The rows of T fall into 3 groups, and each row is roughly a mix of its group's hidden directions.
T (105 x 10):
[[ -8.1  -5.0  25.5  21.2 -20.0   3.4 -10.7 -14.6 -36.3   6.6]
 [  4.7  20.7  -3.0  25.9   3.6  28.9 -25.5 -19.1  -8.8 -14.9]
 [-28.9   9.0  13.4   8.6  -9.0  -7.2  19.8  26.8 -29.3   3.5]
 [  3.2   5.6 -15.5  -7.2  15.9  -6.3  16.4  -4.9  44.5 -19.6]
 [  3.7  16.4  -2.4   1.0 -19.3  21.9  19.4   9.6  24.3  33.1]
 [-11.0  19.5 -11.7  -8.4   3.8 -40.5 -13.5   4.5  22.0 -15.2]
 [  1.0   2.8 -15.0 -25.9  23.4   4.9 -22.3 -22.5 -27.2   8.4]
 [ -6.9  22.8  -3.3  13.0  22.9   2.6  -3.9 -19.9  38.8   9.7]
 [ -2.3  -7.7  16.2   5.2 -34.5  16.4  12.5   8.9 -12.7  32.9]
 [  0.2 -22.8   1.8  -8.4  16.0 -28.0   4.2 -29.8  16.2 -22.1]
 [ 22.3  28.5   2.9  -9.6   2.2   5.1 -38.1  14.1 -14.0   2.5]
 [-31.0  -9.6   2.7  14.2   7.9  14.8  28.2  11.0 -28.8  -0.7]
 [ -3.8  -1.8  -9.5 -31.7   9.6 -22.4  -6.9  24.9 -30.0   4.2]
 [ 10.5 -16.6 -34.7 -11.2  29.0  -1.6 -16.1 -11.9 -14.8  10.5]
 [-30.5  -2.9  32.6   0.4 -16.6 -18.3  12.7   9.6 -20.2  -4.9]
 [ 19.8   8.4  15.3  14.4 -15.1  14.1  -6.9  18.5 -22.9  32.3]
 [  5.7   4.2  11.9  11.2 -22.0  26.7   3.5  11.5  -8.5  39.5]
 [ 20.7 -19.4  -3.9  -6.0 -16.2   9.7 -11.0  10.1 -38.9  18.4]
 [ -0.4 -21.0  10.9  10.3 -32.2   5.4  21.8  -5.3   5.1  32.0]
 [ -7.9 -10.6 -14.0 -12.5  11.6 -29.3 -17.0   7.4  -7.4 -37.0]
 [-12.7  -0.8 -22.1  -7.1  18.6 -16.2   6.0 -25.4  29.4 -20.8]
 [ 41.3 -11.0  -9.9  -2.2  -4.5 -11.4 -24.2 -15.4 -19.6   2.3]
 [-29.7  21.5   1.7   8.3 -10.8  27.4   8.2 -22.6  15.1  14.1]
 [  3.6  16.1 -24.3  -8.1  26.6   7.3   8.1  -8.7  36.3 -12.0]
 [ 16.7 -15.7   1.7  27.4 -11.1  -7.2  13.7 -12.0   8.0  37.9]
 [  2.7  25.4  12.3  15.0  10.5  -5.5  -6.5 -23.0  38.8   6.8]
 [ 14.3  13.0  13.3 -30.9 -12.6 -24.7 -10.0 -12.1  27.5  -2.6]
 [ 30.3   1.0  16.0   8.0  11.1   4.8  20.3  -4.9 -22.6 -31.0]
 [ -4.5 -33.9  -1.5  -8.2   3.5 -34.8  -5.5  -6.6 -13.3 -24.0]
 [-34.1  13.8   0.4  12.6  10.0  22.9  21.3  18.9  18.3  -1.1]
 [  9.4 -26.3 -11.4 -11.9  -6.8  19.3 -16.5 -11.1  -4.9 -37.4]
 [-14.0 -18.2   2.9  13.3   7.1  10.3  40.6  13.9  18.7 -15.2]
 [ 14.1  -1.8 -39.3 -19.8  27.6  -8.7   6.7 -15.6   0.1  -5.2]
 [-19.2  21.5  17.5  28.7   1.4   3.4  22.8   7.9  12.7  23.9]
 [  5.8 -12.0 -16.4 -17.4   1.3 -10.9 -43.6 -13.3 -12.0 -14.0]
 [ -2.5  -6.9 -16.3  10.7  -3.1 -11.6  -4.5  28.0 -43.5  -2.9]
 [ 11.4 -30.2  -1.0   9.3   7.9 -22.6  -8.9 -30.4  24.2  -0.5]
 [ 20.7  -3.1 -11.8  -9.9   8.7  33.8  -1.4  27.3   4.7  25.0]
 [ -7.9 -18.0   6.3   3.9  -1.6  15.3  40.0   6.1  30.9   4.4]
 [  3.5  14.0  12.6  12.8 -29.9   4.8  -7.4  31.9  16.2  22.5]
 [  5.2  32.1   3.0  11.0   8.0  18.1  20.4  -9.6  32.9 -10.8]
 [ -2.4  12.3  22.4  16.0  -5.1 -23.7  14.7  -0.5  14.1  37.0]
 [ -4.8  39.2  -7.3 -24.1   0.9  12.0 -25.0   3.4 -17.4   3.0]
 [-16.5 -16.1   7.1  41.1 -17.8   2.4   9.6  -7.4 -18.8 -14.1]
 [-16.1  24.9  17.8  -0.4   2.4   2.9 -17.6  -3.1 -41.0   9.0]
 [  1.6  -8.7  12.1   7.1 -24.0  12.3  26.8  31.2 -22.1  10.2]
 [ -2.3 -15.7  13.9  -3.7  -8.3 -21.7   0.4 -12.7  46.0   3.6]
 [  1.3 -22.6 -19.0 -26.9  -0.4 -21.2  25.9  -1.6  14.4 -18.9]
 [ 14.2   5.3  14.3   9.3 -21.4 -12.9  -6.6   7.2 -39.9  21.4]
 [ -2.6  -6.2  18.0   7.4 -17.7  37.3  22.6 -17.6   6.7  17.3]
 [  0.2  -8.3   0.1 -14.5 -10.9   4.1 -14.4  19.4 -47.6  -4.7]
 [ 15.0   2.5 -10.4 -17.1  -1.0  36.4  11.8  16.6 -22.0  20.7]
 [ 17.3   0.3  15.0  11.5   3.3 -23.9  14.0 -22.7 -34.0  13.3]
 [  4.3 -48.0   0.2   4.6  -9.8 -26.8   4.2  -7.6   3.8   6.4]
 [ -2.6   0.9   0.8 -10.6  20.9  -6.5  17.7 -24.8  40.3 -11.9]
 [-14.4  -9.6  23.4  -0.4 -28.4  23.4  10.5  12.5 -25.8 -12.3]
 [ -6.4  32.0  20.3 -25.4  12.8 -16.2 -16.3   2.4  -8.6  19.9]
 [ 16.9  30.2   0.9   2.3  11.9  39.1  -0.9  10.5 -15.2   8.7]
 [-13.6 -15.7  14.6   7.7 -22.8  -8.3  -1.2  17.7  40.4   6.8]
 [ -0.7 -36.0  11.1   5.2   3.0  39.9   9.1  -7.1  -9.8   2.8]
 [-26.7   1.3  -5.4  10.4  -6.9  21.0  10.6 -34.8  16.9  18.4]
 [ -4.8 -36.4  -4.7 -11.2  16.9  -9.0  18.0 -25.2   6.3 -20.7]
 [ -2.8  14.3 -11.4 -10.0  14.5   2.4 -20.4   3.2  15.6 -44.3]
 [  7.1 -10.1 -39.2 -13.9  18.2   4.8 -13.8   8.1 -19.1 -20.8]
 [ 17.4 -13.7   5.0  -4.8  -5.5   0.2   3.5 -16.1  48.9  -7.5]
 [-17.2 -16.4  10.2  28.5 -22.0  -6.8  -4.8  34.8   6.5  -0.3]
 [ -2.6   0.5  27.3  15.7 -31.4  19.1   8.8   4.6 -15.9  24.3]
 [-10.4 -29.4 -15.6  -9.4  15.8 -24.9 -15.0 -18.9 -16.6 -16.1]
 [ -9.1 -13.0 -27.7 -17.3  19.2  -6.4  18.4   4.3  26.2 -22.7]
 [  3.3  15.6  -8.0   0.8   2.9  31.8  14.4  11.2  39.0   9.7]
 [  8.5  21.6 -26.1   2.4  33.1 -18.5 -16.9  -6.6  17.0   2.2]
 [  9.6  10.8 -16.6  -9.8  20.9  -4.2   0.9  -5.2  46.6  -7.4]
 [  0.0 -12.5 -24.0 -19.6  19.2 -14.3  12.2  -5.5  29.0 -24.1]
 [-18.6  -3.5  10.8   8.1  -5.6  15.3  42.2  25.4  -7.3  -1.4]
 [ 16.8  -9.6   0.2  -4.9 -18.0  -9.6 -18.9   6.9 -45.5   1.6]
 [ -6.0 -43.5 -23.6 -16.3  18.7   0.5  -8.1 -10.1  -4.0  -1.5]
 [ 15.8  -3.6  16.1 -11.0  -1.4 -10.2  -8.4 -23.4  43.8   0.7]
 [-10.9  -9.1  12.2  13.4 -30.5 -12.4  24.0 -15.0  26.0  14.0]
 [-20.2 -30.5   8.7   5.9  -2.0   5.8  37.9   8.6  16.2  -5.7]
 [-11.1 -18.3 -26.3 -29.4  24.0   8.6  -4.8  -6.2 -15.2 -18.3]
 [ 25.1  21.7  -7.8 -11.5  -1.0   2.6 -23.4 -11.4 -33.6  13.4]
 [ 18.4  -6.8 -14.3 -15.6  -2.5  11.7 -27.2  11.2 -37.7  -5.0]
 [-34.4 -10.8  14.2   7.6  -6.9  -9.3  19.4  26.3 -11.2 -20.1]
 [-17.5  -8.8   2.4  -9.6  16.9 -37.4  -3.5 -23.0  17.0 -17.1]
 [  6.7 -13.9  -7.6 -29.4  17.9 -22.6 -11.5 -23.1  24.1  -7.1]
 [ 10.4 -28.0   6.2  -8.3  -5.0 -36.8 -12.9 -17.7  11.3 -17.4]
 [  2.2 -14.8   8.7 -22.2 -37.3  13.9   1.6  21.5  -7.6  19.8]
 [-19.9   9.2   1.8 -22.6   0.5   7.2 -27.5  29.6 -22.9  -9.1]
 [-19.7  -2.0 -28.7  -3.7  25.4 -11.8   9.8   1.9  13.4 -31.5]
 [  8.5 -27.7  -6.8 -36.7   3.6 -19.1 -15.5  -5.9   2.2 -19.9]
 [ -7.9  15.8  23.3  28.3 -20.3 -14.3   8.0 -11.5  28.5   2.5]
 [  8.1   8.1  34.9  27.7 -11.4  -3.9 -18.5   9.4 -24.3   1.6]
 [-19.0  13.3   3.1  -5.3 -40.1 -11.4   9.4   4.9  -0.1  29.3]
 [ -7.4 -36.6   8.8  12.6 -22.3 -12.7  23.6   0.4 -16.9  12.6]
 [ 20.6   7.4  -4.3 -22.2   9.9   2.9   4.7  19.0 -37.5 -20.0]
 [  8.4  -4.8   9.6   2.6 -10.5 -12.9 -22.5  15.8 -42.8  15.1]
 [ -8.9 -32.9  -0.3  -9.8   8.0 -16.4  17.1  -3.9   0.3 -37.3]
 [ 19.9  33.4   4.8  -1.5   2.5  28.6 -28.6  -1.9  -4.8   9.0]
 [ -2.7  21.7 -12.4   2.0  18.4   6.3  -8.9   0.2 -45.0 -12.9]
 [ 22.9 -18.6 -18.4  -9.0 -12.4  24.8 -12.6   8.7 -30.7   7.4]
 [ -0.8  38.0 -18.0 -20.4  11.1  23.4  -0.3  18.2   9.9   2.4]
 [ 17.8 -16.0 -15.8  -6.9  16.2  -7.0  -7.1 -17.0 -35.3 -22.9]
 [  6.3 -30.9  -2.2  -0.2  -9.5 -21.1 -22.9  -5.2 -33.6  -8.5]
 [ -5.8  30.9   4.0  12.9  11.4  -2.6   4.7   4.6 -44.0  -0.2]
 [ -4.6  -6.9 -13.3  -6.7  -4.1  -3.9   3.6  33.8 -42.5   3.3]]

One row of each group comes first, with its name. Which group is each row after those in?
[ -4.1 -17.0   9.0   9.6   2.3 -35.8 -20.8 -30.0 -13.5  -3.0]
(100)
[ 7.7 32.1 -2.7 26.6 17.1 19.7 23.6  9.5 10.8  6.6]
(63)
[ -4.9 -34.9 -14.0 -27.5  15.0  18.7  -5.4  11.5 -16.1  -9.9]
(104)

[-37.5  -1.5 -12.5 -15.5   8.9   4.3  -6.0 -27.5 -14.6 -19.5]
(104)
[ -8.1   5.3  16.6 -16.6  -2.1 -20.8  -2.4 -26.7  36.0  14.0]
(63)
[-22.0 -24.7   9.6  -0.7  13.9  -5.8  36.4 -19.9 -12.0  -3.1]
(63)
[ 23.4   0.4 -16.1 -10.7  17.3  13.6 -17.5 -32.1   6.2  22.5]
(100)
[  3.9   6.4  10.0  -7.2 -13.2 -15.2 -10.3   1.4 -50.3   6.4]
(63)
[ -8.5 -24.3 -32.4 -12.3  14.0  -5.8   5.9 -20.6  26.2   6.8]
(104)
[-13.3   2.1  22.1  10.5 -28.1   0.7  11.1  22.4 -17.7  28.0]
(63)
[  0.7   6.9  14.3  13.2 -12.1  36.6   7.8 -17.2  29.4 -12.6]
(100)
[ -4.6  14.5 -20.3 -19.4  12.6  15.8 -12.7  24.5 -22.2 -24.6]
(100)
[ 28.3 -26.0 -22.0  -6.6   1.1 -17.0 -19.0   0.2  16.0 -19.4]
(100)
[ 29.6 -14.9 -31.1 -18.0  24.0  -7.7   7.7   8.0  11.7  -1.6]
(104)
